In the rows, zero is written as 128.
A single turn carries every row of the set below to another of its rows. Some are shown first; where does it send the rows asked next?
molo: [125 146 128 123 150 125 116 104 117 148 111 118  79 111 128 112 138 161
 128 145 133  90 129  91 126 141 138 122 131 104]
Banu: [147 145 101 126 135 163 123 132 115 131 122 133 109 113 106 186 130 133
 119  79 133  95 126 116 119 126 133 118 128  87]
Fada: [145 151 104 123 123 174 112 155 129 133 107 138 105 114 110 186 142 135
 117  99 136  98 132 120 129 121 131 106 114  92]
Peti: [121 157 110 112 156 100 108 148 134 157 108 132 145 112 103 105 146 128
 142  93 135 151 130 170 148 138 129 130 110 138]
nuki: [141 128 140 131 172 120 105 107 127 106 108 113 120 132 131 127 138 125
 122  85 106 112 107 143 108 156 162 104 123 136]
kuvif: [147 146 109 121 136 160 127 134 118 143 113 129 108 110  97 183 127 128
 112  86 137  98 132 107 128 109 133 113 128  89]
Lubor: [128 141 124 120 162  98 116 146 114 150 110 123 147 100  95  94 128 134
 140  86 127 141 121 179 124 129 135 134 128 123]
pufig: [126 143 124  98 162  98 109 161 117 146 107 125 136 120 112 102 132 136
 134 102 128 136 119 166 148 150 159 135 121 131]
gup: [154 151 104 124 129 175 117 157 127 132 115 137 107 111 106 178 132 135
 120  93 135  99 137 132 118 104 127 105 120  89]
Podiv: [126 163  91 139 149 116 108 161 113 141 128 132 163 124 157 128 176 144
 109 112 138 138 124  88 135 124 126 111 125 106]
Nubo: [138 146 123 123 174 110 116  79 146 135 111 113 131 125 118 133 149 115
 119  71 119 133 121 131 121 135 136 109 119 142]
Sut: [143 149 105 138 122 173 114 148 126 135 105 135 112 101 101 182 141 134
 120  93 135 101 132 124 117 111 117 106 119  89]
mopib: [131 147 116 146 151 126 120  87 114 142 128 121  93  97 122 108 136 166
 142 120 128  94 128 113  95 134 113 127 135  96]
fivul: [109 140 124 128 149  92 105 140 114 150  91 122 145 101  97 108 148 132
 135  97 128 139 110 156 140 161 137 136 119 128]
Sozal: [122 159  94 157 158 116 113 146 108 134 137 134 164 125 153 126 166 133
 117  99 134 131 121  84 129 134 124 109 127 108]
Dob: [143 129 156 122 180 116 118 106 136 135  90 108 122 121 108 116 128 114
 110  93 117 121 121 132 118 108 155  93 127 138]
rin: [155 141 130 118 143 128  96 132 145 129  82 110 139  96 118 118 166 154
 116 104 114 137 118 176  88  94 123 104 121 117]
Foz: [117 139 139 124 153 105 104 168 121 150  84 126 138 104  96  94 135 128
 135 112 129 137 123 168 141 132 143 118 115 133]
Bavat: [135 165 115 118 144 141 108 127 145 155 110 130  81 113 133 106 147 159
 135 156 139 104 151 115 129 107 117 106 114 114]
tob: [145 150 104 139 158 128 111 184  99 121 139 132 157 127 162 111 150 152
 115 113 126 123 122 116 108 108 141 105 136  97]
nepen: [147 137 116 128 135 165 122 143 110 131 110 129 105 108 101 179 124 132
 114  89 132  90 124 113 120 119 140 111 130  85]
poniz: [120 141 119 130 152 107  98 162 118 131 109 132 141 110 113 100 141 136
 149  95 122 136 114 185 127 160 139 130 114 130]
Nomo: [132 151 115 158 167 117 124 156 104 147 126 128 163 113 134 106 144 128
 110 103 135 132 133  91 118  84 124  95 138 105]
ratal: [140 169  97 133 143 144 108 114 144 141 136 136  91 109 138 107 148 166
 151 131 133 106 147 139 102 118 101 116 115 109]
Butas: [137 148 121 110 132 119  88 123 155 135  70 110 136 107 125 137 191 151
 109 114 122 141 113 146 118 127 127 110 109 129]
Lema: [130 149 114 159 152 120 115 167 104 144 111 125 166 103 134 109 159 142
 108 115 135 134 126  96 112  86 118  98 137  95]
lami: [137 143 116 148 167 126 113 178  95 120 137 132 150 133 160 110 141 138
 115 114 126 116 121  99 118 119 152  98 136 103]
mutoz: [160 149 118  86 148 129  92 145 152 121  98 116 127 126 145 129 169 158
 114 112 115 134 119 171 111 120 147 111 113 127]
Mev: [126 150 121 150 133 146  99 128 131 133 104 130  85  99 132 105 151 166
 144 152 130  94 134 125 102 131 112 108 116 105]
buku: [146 156 113 109 164 127 127  98 124 152 140 124  84 117 131 105 123 163
 135 127 134  98 144 114 116 113 130 125 135 103]

Bavat goes to molo
mutoz goes to Dob
kuvif goes to Fada
And these:
Peti goes to pufig
tob goes to Nomo

A single turn carries every row of the set below to another of its rows. Some are shown first; where does it send the rows asked next?
butir: [108 124 159 133 153 111 144 122 144 136 152 137 143 156 132  90 135 149
 136 150 137]
bevot: [101 130  83 141 188 131 138 111 138 116 136 136 147 126 107  93 114 142
 139 185 119]
tedo: [134 151 111 144 177 147 132 136 145 168 153 109 110 127 132 160 142 132
 134 150 136]
neved: [133 123 126 169 162 124 171 119 151 114 110 110 188 126 123 111 124 139
  95 145 131]
sil: [135 140 121 143 154 152 114 102 142 177 125  95 138 118 109 161 131 146
 145 146 142]
Gizo: [134 137 121 133 164 147 126 111 145 186 123 106 125 110 110 160 156 149
 129 138 135]
fopa: [161 159 136 138 169 141 146 131 133 150 120  96 112 131 132 149 141 141
 129 130 139]
gep: [115 125 116 122 179 123 145 120 148 134  76 111 169 145 145 133 133 121
 100 132 140]
kuru: [131 129  94 126 197 126 116 119 136 125 143 151 137 125 141 105 119 151
 137 185 119]
zomis: [169 130 110 154 164 135 130 122 131 121 145 132 130 110 124  89 113 138
 134 176 116]
gugep: [155 138 141 154 157 156 161 129 144 164 100 103 123 114 125 141 125 149
 136 150 151]
Rol: [113 117 122 135 174 120 165 127 144 115  79 100 166 127 127 102 119 150
 101 139 122]
robaz: [134 123  97 126 163 134 101  96 140 127 140 131 152 104  94 110 116 132
 125 189 120]
sero: [117 102 118 134 166 123 125 112 146 144 109 103 200 123 115 133 131 137
  94 136 132]
beba: [139 143 102 142 178 126 154 122 151 113 159 130 130 110 105 101 123 154
 134 186 109]
tolo: [ 96 147 157 135 133 126 152  99 158 141 124 122 132 139 151 103 141 142
 118 160 131]
nisa: [ 94 133 112 157 184 119 138 118 157 119 106 112 176 144 150 135 123 141
  91 139 126]
losuk: [124 121  92 138 163 121 100 107 140 124 142 132 134 116  88 106 116 140
 141 171 108]
zibav: [109 115 113 126 153 113 137 108 137 120  98 106 191 126 116 136 146 131
  97 142 133]
Nifov: [116 154 129 138 185 154 137 131 134 156 116 115 115 129 127 168 129 149
 132 161 163]
mek: [108 137 166 131 158 136 135 123 142 148 138 136 108 132 124  94 136 133
 100 156 142]

gep goes to bevot
zibav goes to losuk
sil goes to sero
And these:
Rol goes to beba
butir goes to mek
nisa goes to kuru
gugep goes to neved

A single turn carries every row of the set below to another of its rows. Some are shown first; where does it send the rows asked next?
mekat: [126 125 175 132 189 144 117 126  87  99 110 122 143 131 174 138 111 120
 112]
fitib: [107 148 167 121 175 122 101 155  84 105 148  91 161 143 158 117 116 129
  99]
Genu: [116 143 117 131 141 138 105 131 119 111 105 134 156 115 150 141 110 112
 154]
gusik: [124 120 164 139 184 137 111 142  74  97  99 124 161 131 167 139 123 131
 104]
mal: [126 161 117 123 161 148 121 122 111  85 160 124 137 168 144 162 114 126
 138]
did: [125 133 118 145 189 126  98 138 103 128 109 124 188 119 148 154 122 119
  79]
pegip: [120 141 180 128 192 130  91 143 122 113  98 122 153 180 105 149 109 119
 130]
duri: [ 97 189 159  99 161 132  89 133 117 111 134 107 134 161 143 130 125 133
 110]
gemi: [113 171 131 136 199 143  87 102 138 118 105 138 129 149 143 149 107 109
  89]
num: [ 97 186 127 114 166 112  96 135  97 109 115 107 150 154 135 139 146 149
 103]
bula: [131 162 110 163 199 118 103 131  96 106 131 122 168 132 161 128  83  97
 116]
duru: [117 150 153 132 176 129 113 167  86 108 119  93 146 178 110 139 127 149
  98]
vav: [127 139 158 125 187 150  94 126 133 128 136 123 160 126 159 142  91  96
  90]
Det: [129 144 114 146 177 164  92 137 121  88  88 125 140 135  99 118 122 126
 132]
zek: [120 130 141 175 174 120  97 147 114  83 108 125 134 143 142 118  85 101
 142]
dinu: [133 138 124 162 193 118 119 130 119 121  98 129 137 156 133 173 104 117
  86]
sazol: [159 158 123 144 190 161 122 144 123 105 124 116 128 156 110 139  83 112
 107]
sisof: [133 155 100 140 194 140 115 121 100  71 156 112 153 156 124 141 127 133
 125]
sulal: [112 165 139 135 171 139  89 137 109  71 171 126 143 177 151 136 102 113
 131]
nopov: [120 126 135 177 169 118  91 161 103  82 102 128 147 143 139 119  95 106
 135]
San: [123 171 146 112 177 108  93 121 142  89 103 129 141 120 143 136 139 128
 108]
muvol: [130 130 166 146 170 144  90 167 127 120 116 132 146 165 134 154  92 108
  76]
maro: [112 158 104 154 173 118  93 144  84  69 147 129 166 172 142 145 128 131
 122]
Ludu: [122 188  93 133 151 144  91 142 105 118  99 148 159 148 145 154 117 123
 112]
Rad: [120 160 158 127 188 130 128 134 103 111 128  89 119 178 119 143 110 136
 111]
sudop: [122 149 117 127 143 148  99 164  93  84 152 129 169 171 133 156 132 138
 120]
zenil: [119 143 157 139 197 116 102 135 111 113  85 122 157 175 101 157 121 128
 129]
nugi: [122 190 126 118 145 163  83 143 124 119 120 145 144 154 152 144  96 107
 116]
Dosam: [130 147 135 126 172 161  90 156 105  71 172 116 161 165 123 124 117 125
 115]
Tuk: [126 143 130 138 173 175  85 139 130  88  99 123 134 139 102 112 110 119
 132]
Kifu: [110 157 141 132 192 106 124 125  81 106 136  88 152 137 161 129 119 133
 109]
zor: [122 164 157 108 164 115  77 147 138  88 106 131 156 122 139 129 141 128
  98]
Leb: [128 155 136 153 181 133  79 164  96 105 140 125 180 138 159 115  80  95
 105]
loto: [115 139 128 126 133 145  92 148 118 110 108 135 165 118 148 135 111 111
 148]
Zir: [157 149 115 150 178 157 106 176 104 104 113 119 156 157 102 136 102 125
  92]
lufog: [110 158 134 140 175 146  60 152 119 115  97 142 166 152 131 141 126 122
  69]

muvol goes to lufog
duri goes to fitib
And these:
sisof goes to mal
nopov goes to Det
zor goes to gusik
Leb goes to Zir

